The rows of X fall into 3 groups, and each row is roughly a mix of its group's hidden directions; some rows fit no group.
X, 119 rows:
[[ -7 -22 -16 -23  43 -15 -16 -17   2 -42 -11]
 [ -1  20  24  38  44   7   1 -23 -17   5 -24]
 [ 20  38  29  -5  -5  31 -14 -10  23   0  37]
 [  7 -54  15   8 -18 -14  24   7  22 -29  13]
 [ 27   1 -38 -18  -8  -6  38 -32  14 -24   5]
 [-20   9 -30  37  -8 -14 -12  34  12 -37   3]
 [ 36  11 -22  -3  13  13   9 -26  32  41  -3]
 [  4   8  -1   6 -30  28 -27  54 -14  12   4]
 [-15  10  -2 -23 -10 -23  51 -34   9  22  -9]
 [ -8  17   1 -29 -18  33  -8  42 -27 -14  21]
 [-27 -17  39  -7 -20  -1  28 -45   4   2  -5]
 [ -4  39  -9  -3   6   9 -11  44 -23  28  26]
 [ -3 -12   7  -4 -21 -40  40 -42   5   6  13]
 [ 20  -8   7  21  46  31  -5  11  24   6  33]
 [ -7  56  34  -6 -12   9  14 -14   7  28   5]
 [ -5  -9 -28  -4  27 -47   2 -24  14 -34  -6]
 [ 12  27 -37  24  28  26  21 -16  -8   9 -27]
 [-13  32  46  31  35  -2   5   0  -9  -9 -11]
 [ 24  -2  44 -22 -28  -1 -43   2  12   7   2]
 [ 25  15 -13 -16  23 -20  47 -19  14  18  23]
 [ 10 -19  19   5  -6 -46  25 -44  12   4   5]
 [ 26  -9  -9  11 -53  34  -2  29   0   4   3]
 [-40  19 -20   4  37  20 -21  13  14   4  29]
 [-12 -12  34  24  -9 -13   1 -11  25 -41  33]
 [-37  25 -31   5  -9  31 -10   7  23 -20 -28]
 [ 16   7  13  18  -2  18 -26 -58  21   2 -14]
 [  6  -6  11  19  10 -15  31 -60  17  12   6]
 [  6  -7 -17   4 -10 -37  32 -47  21   6  14]
 [-38  22  -9  31  22 -11   9  38  -1 -26  -3]
 [ -6  -2  35 -23 -35  22  -7  39  11 -24  -9]
 [ -6  29 -26 -40 -18  -9  41 -10  11   0  20]
 [-20  11   9 -14   5  -5  60  11   2  10  33]
 [-21   7 -21  13  22  35  -4  -8  54   6  -3]
 [ 22  -1   4  43  29 -10  34 -21 -21 -21  -1]
 [-41 -12  42  -4   3  39   0   2   1  21 -14]
 [ 16  -6  43  11  10   6  52  -3   8 -17 -19]
 [ 19  -4  13 -10   4 -30  31 -56  14   5  -2]
 [ -6  -3  10 -32  21   3   6 -47  10 -29 -30]
 [-45  -1 -25  18  -9  22  16  22  28  12  25]
 [ 35  29  12 -39  10  15  -7  16 -30 -23   0]
 [ 28  -2 -27 -20 -13  26 -22  13 -42  11  22]
 [-17  -7  63 -16  -2 -27 -14   9 -10 -11  -1]
 [ 22  -3 -42  30  -3 -10 -18  -6 -30  -5  36]
 [ 10  14  51 -23 -19  -1  15   6  11  17  36]
 [ -5 -13  18 -41  -7   6  38  30   6 -30  16]
 [  1 -12 -35  17  27  36 -20  -9  22  35   1]
 [-21   3  47  18  -3 -14  29 -28   7  30  -6]
 [  9 -31  10 -26  28  20  -3 -48 -14  20   0]
 [  3  18  34  18  29 -13  27  36 -15 -27  -5]
 [ 41   4  40 -29  25  14  -4  -5 -28   2  -1]
 [-12 -14  44 -39 -29 -16  -5  12   4   6  26]
 [ -3   2 -40   1  -4  20  46   1  28  21  21]
 [-26  -8  -6 -11 -21  -5  33 -50  15  25  -3]
 [ 13  12  -9   2 -23  -8  20  16   3  60 -22]
 [-30  17  37 -41   5  -3  28  -2   1 -11 -25]
 [-15   1 -12  12  -6  39 -40  39 -18 -15  -9]
 [ -6   9 -34  20   6   9  12 -11 -35  19 -46]
 [-20 -11   6   8 -44  -5   7   8 -48 -26  12]
 [ 22  43 -36  36 -17  -1  18  17  -3   2  -4]
 [ -2  22 -16 -11 -28  -3  -2  53  14  18  28]
 [ 13   7   4   9 -28  43 -46  25  -7   8 -11]
 [-18  31  38  15 -32 -15 -25  20  22   3  -6]
 [-12 -12 -19 -20   2 -44  24  -7  12 -39 -25]
 [  1 -18  15 -21  31   3   8 -30 -33  42 -10]
 [  7  -7  13  -2  39  34  -2 -27  38  27   0]
 [-24  20  28  14 -22 -42 -19  21  24 -10  -9]
 [  9 -25  13   2  25  21  11 -49   5  35  -5]
 [-19  35   3  39  10   7  -3  37  30 -13   8]
 [ 19  -6  10   0 -11 -31 -45   2 -16 -19 -39]
 [ -3   7  28 -41  18  12 -12   5  21 -45  16]
 [  8 -20 -15  36 -21   0   1 -23 -10 -39  36]
 [ 42 -21  -6  12   6 -37   0 -16  10  -1  41]
 [ 37  10   2   0  51  11 -27   7  27   7 -10]
 [ 12  -5 -19  33 -26  -7  37 -21  27   9 -28]
 [-24   0  -9   9  28  -3  -1  -6 -40  41 -32]
 [ 10 -16  -4   6  22   3 -35  -8 -28  36  39]
 [-16  -6   7  -7  30 -40  30 -41  12 -13  -6]
 [  9 -24 -29  19 -36  -7  -9  50  -5  -5   1]
 [ -8 -22  54  12 -14 -19  12 -11  25  19  19]
 [-19  34  11 -34  47   2 -25  -6  -7 -10  -3]
 [  4   4 -30  40  36  24 -23  -6   1  19  21]
 [-19 -15   4  33  22  16  -8 -14  36 -33  28]
 [ 14 -20   6  29  -7  31  -2 -23 -30 -34  28]
 [ 34 -15 -37   6 -14 -15 -15 -17 -41  16  13]
 [ 13   4 -45  26  16  16   8 -29  -8 -16 -35]
 [-13 -36 -25   2  30 -19 -21  -9 -16 -17 -37]
 [ -5  -4  -7 -31  44 -11  35   3  -8 -12  36]
 [ -1 -28 -10  34  -4  11 -10 -22 -22  35 -36]
 [ -6 -21  18  17  11   3  19  33 -39  35  18]
 [ 11   5 -24  -7 -46  -1  16  22  30  -3  36]
 [ 14  13  -1  24 -29  35 -41  18  -9  26  -6]
 [-27  -5  39  31  24 -25 -27  12   2  18  17]
 [ 20 -15  16 -17 -16 -14 -32  12  24 -18  46]
 [  8  -5 -41   4  -4 -42 -22  24  16  32   0]
 [ -7 -34 -45   8  19   3  20 -31 -12   9 -25]
 [-16   5 -35  13  31 -47   2 -17 -16  12 -18]
 [  6  20 -46  39  20  25  -4  -2   7   4 -25]
 [-27 -26  22   0   0  17   3   7 -31  24 -45]
 [ 30  39  -3  -7 -10  17 -21  15  -5  27 -39]
 [ 50  16  14  13 -37 -12 -20 -19 -11   2 -18]
 [-15 -51   5  19 -24  -7   8  15 -12   5 -38]
 [ 18 -31 -23  19   3  13 -52   7   5  24  12]
 [ 14 -23 -42  -5  24  13   8  28 -30   8  29]
 [  6  28 -43  18  16  22  40  -1   1  19 -11]
 [ -8  13 -20  -9  14  18  43  24  -4  28  37]
 [-15 -24 -22 -45 -19  -7  -3  19  -1 -33  26]
 [ -7  13  -9 -34  -3 -30  -2  -4  14  39 -41]
 [ 20 -30 -22  -6  29  37  16 -25 -24  13  11]
 [ 20  12  22   2  22  38  -7 -36  15 -15  33]
 [  4   7  -3  42  36  -3   0  49  -3 -14   3]
 [-31  -4 -22 -30  14 -20  19  26 -38  -9 -18]
 [  1  13   1 -14 -53 -23   2  41  19 -12  -3]
 [ -8  13 -19 -17 -11  -8  59 -11 -14  18  25]
 [ 10   5 -21 -28 -34  12  26  -2  29 -16 -38]
 [  6  30 -13 -41  17  34  -1   1 -12 -38   3]
 [ 20 -22 -36   9 -15  15 -22 -41  14  -1  29]
 [  5 -29  18  32 -24  11  29  11  -9  38  18]
 [-40 -18  -3  -6  -4   1  -1  22  42 -38 -12]
 [ 17 -19  -6  -3  -8 -37  20 -41  23  13  30]]
One row of each group comes first, with its name. Which group is each row after those in?
[-16  14  -4 -12 -45 -11   4  20  -3  -6 -51]
<105>
[-24 -24  11 -18 -18 -47  -6  26 -27 -14  -7]
<56>
[-37 -17  44   1   5  33  14 -18   4  19 -14]
<13>

[ 11   7 -45  32 -11  18 -15   0  31 -30 -10]
<56>
[  9 -27  17 -22 -26  25 -42 -14   4  -4  30]
<13>
[ 20 -21 -27  -7 -49   4  21   3  12 -26 -23]
<105>
[-12 -18 -15  35  25 -20 -20   7 -32  24  29]
<56>
[ -3 -17  -3  -8  -4  -9 -12  31  32  25  51]
<13>
[-12   8  45 -21  21 -25  21   2  30  19 -17]
<13>
[ 36  -6 -22   9  -4  -7  14 -18  29 -20  46]
<105>
[ 10 -16 -17  23   5 -25 -36  -8  -4  25 -45]
<13>
[ -3  10  -1   4  24  44 -35  42  -2   0 -15]
<13>
[ -7   7  13  -9  31   0  42 -25 -31  14 -32]
<56>
[  2 -41  11  14 -26 -18  24  34  15 -15  25]
<105>
